In the data rows, zero lies at 7.5, halfway between 7 and 8.
Here are some points:
[10  4  7  6  7  9  6  8  8  8  5  8  7  6  8  8]
[ 6  8 10  6  7  6  6  6  8  7  6  7 12 10  5  9]
[11  2  4 10  9  6  8 11  6  8  3  8  1  2 11  9]
[ 8  8  8  9  7  8  8  9 12  6  8 11 13 10  6  6]
[ 9  4  6  8  7  8  7  9  6  7  6  7  6  6 10  7]
[ 1 13 13  5  5  6  7  5  7  8 12  3 15 15  5  9]
[12  0  5 10  8  7  9  9 14  7  2 12 11  6  5  3]
[11  2  8  8  7  8  7  8 10  7  4 10  9  6  6  8]
[ 5 14  8  5  7  8  7  6  5  7 12  6  9 10  7  9]
[ 7 11  8  7  9  9  7  6  7  7 11  6  7  8  7  7]
[ 8  4  7  7  8  6  7  9  8  8  4  8  7  6 10  8]
[ 9  9  6 10  7  9  8  8  7  6  9  7  8  8  9  5]
[12  0  3 10 11  6  8  9  4  9  1  8  0  0 10  8]
[ 3 12 12  3  4  8  6  5  9  7 12  6 15 15  6  8]
[ 5  4 13  3  5  5  6  4  5 11  5  3  9 11  6 11]
[ 8  9  5  9  9  8  7  8  4  7  9  7  1  4 10  7]
[8 2 7 6 6 7 8 7 9 8 3 8 8 6 8 8]
[ 8  9  7 10  9  7  8  7  4  8  9  4  4  5  8  7]
[7 9 8 7 9 8 8 8 9 8 9 8 8 8 8 6]
[ 6 10 10  7  7  7  8  8 10  7  9  8 12 10  5  8]
[ 3 15 11  5  6  8  6  5  1  7 13  3  6 10  6 12]
[ 6  7 10  6  6  6  7  7  9  6  8  6 13 11  6  7]
[ 4 13  9  8 10  9  7  6  0  9 10  2  0  5  9 11]
[ 6  6 10  5  5  7  7  7  9  7  8  7 12 12  5  8]
[14  0  4 12  8  6  9  9 12  6  2 11  7  4  8  4]
Here are 16 more points, each followed by its number:
[ 2  8 11  4  6  5  7  5  4 11  7  3  7 10  6 13] 0
[ 8  7  6  9  7  9 11  9  9  7  8  8  8  8  8  6] 1
[10 12  5 11  9 12  8 10  9  3 11 10  7  5  9  2] 2
[ 9 10  7  8  6 10  7  9 11  4 11  9 12 10  5  5] 3
[ 7  5 10  2  7  8  5  4  8 10  4  6 10  9  6 10] 4
[ 8  1  7  6  8  5  8  8  8 10  3  8  6  6  8  9] 5
[9 6 5 9 9 9 8 8 5 7 6 8 3 4 8 7] 6
[ 6  8 10  8  7  8  7  8 11  6  9  9 13 11  6  6] 7
[ 9  6  4 12  9  6  9  9  8  7  5 10  4  5  7  7] 8
[ 4  8 12  1  6  6  7  6  7 10  7  5  9 12  6 10] 9
[ 5  6 10  7  7  5  7  7  7 10  5  6  8  9  6 10] 10
[ 3  9 11  4  7  6  7  4  4 10  7  2  8 11  4 11] 11
[12  0  4  9  8  6  9 10 12  8  3 11  6  4  8  5] 12
[ 7 10  6  8  8  8  7  7  5  7 10  6  5  6  9  7] 13
[6 7 8 7 6 6 8 7 8 7 8 7 9 9 6 9] 14
[ 7 11  8  8  9  9  8  5  6 10  8  6  5  7  6  6] 15
Which of these numbered points is nearest to each point below, ignoring the 3 directions in which the first points spread most? Its number follows each.
[ 5 11 10  3  8  9  5  4  2 10  8  5  4  7  8 10] > 4
[7 7 9 7 8 7 9 8 9 9 8 7 9 8 9 8] > 5
[ 6 10  8 10  8 10  7 10 10  6  9  9  8  8  7  4] > 7
[10  8  5 11  9  8  9  7 11  9  8 10  6  6  7  4] > 15
[7 7 7 5 6 7 6 6 7 8 6 6 8 8 8 8] > 13
[8 9 7 7 7 8 8 6 7 9 7 8 5 6 7 6] > 15
[ 8 12  6 11  8  7  8  8  4  6  9  9  4  5  7 10] > 8
[ 8 11  6 10  9 10  8  7  6  6 10  7  4  6  8  6] > 6
[11  2  5  8  8  7  7  8  8  8  4  9  7  4  9  8] > 13
[12  6  2 12 10  9  8 10 12  5  7 12  8  3  9  3] > 13
[10  9  6 11  9  8  9  9 14  6  8 12 12  7  6  3] > 10
[ 7  3  9  4  6  5  7  6  4 11  4  4  4  7  8 11] > 12
[ 8  3  9  6  5  5  8  8 12  7  5  9 14 12  5  8] > 14
[ 5 15  9  6  7 10  6  6  7  6 14  7 12 11  7  6] > 13
[14  2  3 13 10  8  9 11 13  4  4 14  7  3  9  2] > 7
[ 4  6 11  3  8  6  8  3  5 11  5  3  7 10  5 12] > 11
